In the data rows, 128 means zero.
Some points, each followed by its number:
[102, 110, 139, 111, 153, 114, 115, 160, 178, 109, 107, 104, 133, 155, 147, 111, 105, 129, 113, 188, 130, 170, 119, 120, 126, 134, 135, 135, 133, 131, 121] 0
[126, 99, 125, 99, 105, 105, 134, 153, 92, 116, 127, 107, 98, 231, 127, 101, 150, 116, 115, 108, 117, 107, 139, 110, 101, 140, 127, 118, 122, 190, 119] 1
[181, 99, 166, 99, 136, 130, 143, 127, 106, 148, 112, 130, 98, 142, 129, 105, 112, 119, 104, 107, 113, 136, 137, 94, 126, 117, 180, 111, 161, 158, 119] 2
[162, 106, 116, 147, 112, 135, 133, 153, 119, 128, 111, 109, 173, 105, 124, 110, 140, 114, 115, 119, 116, 126, 123, 157, 162, 134, 119, 119, 111, 129, 133] 3
[117, 135, 117, 113, 138, 109, 106, 157, 153, 107, 115, 125, 129, 146, 119, 98, 111, 128, 135, 118, 109, 182, 111, 121, 143, 127, 120, 134, 128, 110, 127] 4
[133, 134, 102, 138, 103, 133, 111, 154, 102, 121, 144, 106, 115, 130, 121, 233, 144, 137, 127, 115, 195, 112, 125, 144, 95, 103, 236, 137, 117, 123, 115] 5
[138, 112, 167, 93, 167, 118, 135, 108, 128, 128, 114, 118, 93, 96, 146, 120, 104, 109, 113, 114, 110, 136, 123, 100, 158, 102, 136, 101, 159, 149, 119] 6
[105, 99, 157, 143, 120, 115, 184, 102, 116, 124, 122, 134, 160, 120, 145, 147, 112, 109, 108, 171, 132, 110, 146, 110, 154, 139, 147, 109, 127, 116, 115] 7
[125, 97, 143, 124, 108, 104, 166, 131, 106, 108, 121, 126, 134, 177, 130, 117, 126, 101, 105, 113, 115, 131, 129, 106, 130, 102, 139, 125, 121, 128, 113] 8
[185, 103, 102, 124, 108, 112, 138, 150, 97, 114, 121, 131, 115, 170, 113, 107, 174, 111, 113, 109, 113, 118, 147, 104, 110, 121, 127, 140, 107, 151, 112] 9
[128, 171, 180, 105, 179, 98, 138, 98, 131, 128, 115, 114, 104, 105, 169, 132, 109, 112, 119, 117, 105, 137, 135, 124, 184, 114, 108, 127, 164, 145, 114] 10
[159, 125, 165, 106, 130, 131, 145, 109, 126, 146, 112, 94, 94, 110, 141, 111, 126, 117, 113, 116, 106, 116, 163, 129, 166, 112, 114, 129, 153, 177, 125] 11
[132, 146, 106, 150, 100, 139, 139, 109, 141, 178, 117, 163, 152, 102, 105, 117, 113, 114, 135, 128, 125, 99, 111, 160, 103, 116, 111, 115, 107, 125, 134] 12
[125, 128, 111, 90, 137, 104, 118, 137, 104, 118, 122, 130, 142, 141, 107, 95, 134, 134, 132, 113, 123, 143, 107, 139, 118, 102, 120, 115, 119, 97, 173] 13
[102, 110, 149, 188, 106, 154, 176, 114, 109, 129, 135, 105, 172, 108, 145, 137, 130, 105, 116, 148, 138, 110, 159, 145, 138, 101, 118, 106, 123, 118, 115] 14
[131, 151, 129, 99, 149, 103, 106, 146, 151, 115, 125, 107, 114, 138, 141, 101, 105, 117, 157, 110, 108, 160, 120, 128, 153, 126, 120, 144, 126, 110, 117] 15
[117, 179, 111, 159, 168, 130, 123, 110, 141, 133, 137, 135, 121, 126, 114, 184, 112, 118, 174, 151, 147, 123, 104, 136, 133, 124, 164, 169, 167, 96, 115] 16
[139, 164, 116, 125, 114, 124, 127, 147, 180, 156, 118, 170, 164, 126, 106, 105, 110, 119, 139, 112, 113, 127, 101, 140, 100, 162, 111, 128, 104, 124, 137] 17
[149, 168, 128, 130, 140, 146, 123, 102, 127, 145, 116, 102, 92, 109, 127, 144, 121, 116, 118, 116, 110, 110, 167, 121, 179, 153, 117, 130, 165, 155, 108] 18
[103, 156, 128, 111, 186, 96, 108, 94, 138, 129, 110, 117, 94, 122, 124, 107, 130, 126, 107, 113, 162, 108, 124, 133, 153, 101, 110, 112, 166, 111, 119] 19
[147, 148, 103, 116, 116, 103, 104, 142, 127, 106, 119, 126, 147, 134, 100, 105, 133, 127, 154, 107, 110, 150, 106, 150, 106, 110, 120, 136, 110, 110, 181] 20
[142, 125, 105, 96, 104, 108, 113, 178, 121, 113, 125, 116, 145, 139, 96, 116, 117, 138, 110, 109, 114, 151, 98, 117, 161, 105, 113, 122, 118, 101, 126] 21
[97, 107, 100, 104, 161, 104, 104, 130, 117, 109, 128, 129, 106, 221, 118, 99, 138, 135, 121, 116, 165, 136, 106, 148, 95, 109, 107, 114, 116, 111, 119] 22
[127, 115, 103, 122, 106, 183, 122, 148, 113, 108, 171, 104, 128, 103, 148, 107, 95, 116, 117, 111, 132, 122, 107, 162, 110, 161, 113, 127, 103, 126, 124] 23
[153, 143, 141, 130, 151, 132, 119, 130, 117, 111, 143, 109, 100, 96, 169, 144, 101, 115, 146, 138, 119, 123, 102, 128, 179, 162, 125, 165, 153, 118, 112] 24
[110, 104, 122, 116, 115, 97, 137, 148, 92, 111, 113, 117, 98, 215, 118, 124, 171, 123, 114, 115, 124, 111, 131, 95, 104, 119, 155, 106, 126, 167, 115] 25
[157, 109, 105, 125, 115, 122, 113, 143, 96, 118, 146, 178, 126, 163, 108, 120, 134, 118, 103, 146, 142, 94, 108, 114, 90, 104, 197, 144, 112, 160, 123] 26
[98, 105, 115, 208, 101, 107, 141, 114, 99, 129, 119, 114, 178, 138, 106, 114, 209, 127, 109, 109, 177, 94, 124, 163, 105, 114, 118, 96, 109, 97, 113] 27
Which two points above are nearest to each new point, looking only along the 8 directions in which the numbered points spread most? Their numbers follow each, nearest first.
[99, 115, 159, 96, 157, 131, 131, 128, 164, 112, 255, 117, 109, 108, 213, 105, 112, 101, 177, 144, 103, 157, 161, 101, 159, 195, 110, 143, 137, 98, 116] 24 0
[141, 174, 153, 131, 149, 134, 141, 95, 157, 170, 119, 139, 106, 101, 137, 143, 110, 108, 142, 132, 114, 121, 143, 123, 151, 103, 114, 127, 139, 169, 117] 18 10
[107, 115, 122, 142, 105, 154, 167, 116, 155, 193, 111, 166, 151, 108, 108, 139, 126, 163, 112, 128, 124, 94, 125, 120, 102, 179, 132, 101, 104, 142, 118] 12 17
[117, 131, 155, 129, 148, 166, 125, 99, 169, 110, 242, 156, 97, 100, 194, 166, 103, 117, 179, 160, 105, 147, 197, 93, 170, 151, 121, 170, 118, 107, 117] 24 18
[175, 127, 176, 107, 135, 110, 130, 91, 105, 151, 118, 108, 95, 116, 142, 118, 142, 117, 120, 101, 111, 114, 146, 112, 156, 126, 116, 131, 171, 166, 113] 11 18
[126, 135, 110, 143, 101, 169, 142, 114, 132, 192, 116, 177, 146, 97, 107, 112, 126, 127, 131, 129, 132, 104, 109, 140, 97, 139, 121, 118, 97, 127, 126] 12 17
[104, 99, 137, 103, 170, 130, 121, 149, 139, 144, 140, 164, 105, 110, 117, 184, 104, 133, 125, 204, 149, 131, 115, 96, 103, 107, 175, 134, 181, 119, 117] 16 0
[126, 159, 122, 134, 167, 146, 111, 117, 150, 116, 179, 145, 101, 101, 192, 157, 101, 123, 183, 128, 123, 152, 141, 73, 176, 135, 127, 158, 146, 94, 113] 24 16
[94, 103, 126, 158, 133, 98, 120, 98, 121, 107, 120, 118, 155, 137, 148, 144, 135, 123, 116, 113, 124, 136, 134, 110, 136, 110, 117, 98, 140, 123, 117] 8 7
[106, 103, 132, 109, 143, 154, 119, 114, 207, 119, 100, 113, 114, 139, 132, 111, 118, 218, 113, 105, 133, 163, 131, 111, 139, 255, 228, 103, 165, 121, 126] 0 15
[99, 101, 165, 162, 130, 162, 188, 106, 145, 127, 109, 119, 146, 104, 163, 166, 114, 113, 114, 220, 145, 123, 164, 123, 143, 106, 135, 125, 135, 123, 118] 7 14
[112, 133, 112, 153, 113, 173, 167, 137, 145, 197, 113, 171, 162, 106, 106, 123, 117, 168, 121, 160, 207, 93, 107, 148, 93, 102, 131, 138, 105, 97, 122] 12 17
[107, 106, 159, 136, 99, 123, 167, 105, 119, 142, 125, 102, 138, 120, 161, 188, 147, 115, 110, 124, 119, 131, 193, 94, 157, 101, 131, 145, 123, 131, 125] 7 14
[108, 104, 136, 206, 118, 131, 151, 123, 136, 112, 115, 100, 190, 105, 124, 149, 149, 114, 114, 161, 149, 113, 145, 162, 142, 117, 108, 105, 102, 110, 119] 14 7
[109, 121, 113, 171, 109, 120, 127, 137, 125, 111, 112, 102, 180, 106, 111, 131, 164, 120, 114, 111, 139, 125, 129, 176, 153, 107, 131, 113, 111, 118, 125] 3 14
[103, 110, 116, 144, 133, 101, 114, 138, 136, 108, 111, 114, 167, 145, 114, 108, 145, 126, 118, 115, 124, 143, 114, 144, 139, 116, 125, 107, 120, 107, 124] 13 21
[135, 127, 111, 143, 107, 159, 108, 123, 112, 124, 130, 127, 145, 97, 95, 133, 135, 165, 109, 114, 124, 119, 131, 133, 121, 105, 117, 129, 102, 97, 147] 3 20
[91, 135, 153, 96, 176, 171, 108, 112, 172, 109, 132, 149, 99, 120, 135, 151, 95, 157, 132, 248, 132, 137, 164, 110, 133, 123, 119, 145, 161, 123, 119] 0 24
[102, 92, 105, 176, 112, 105, 105, 107, 100, 111, 118, 143, 165, 131, 115, 125, 203, 160, 103, 114, 162, 95, 102, 144, 91, 109, 110, 87, 115, 93, 113] 27 13
[112, 112, 109, 122, 134, 102, 114, 139, 115, 97, 120, 116, 157, 158, 107, 89, 147, 132, 128, 117, 115, 143, 109, 148, 120, 113, 107, 103, 121, 115, 137] 13 21
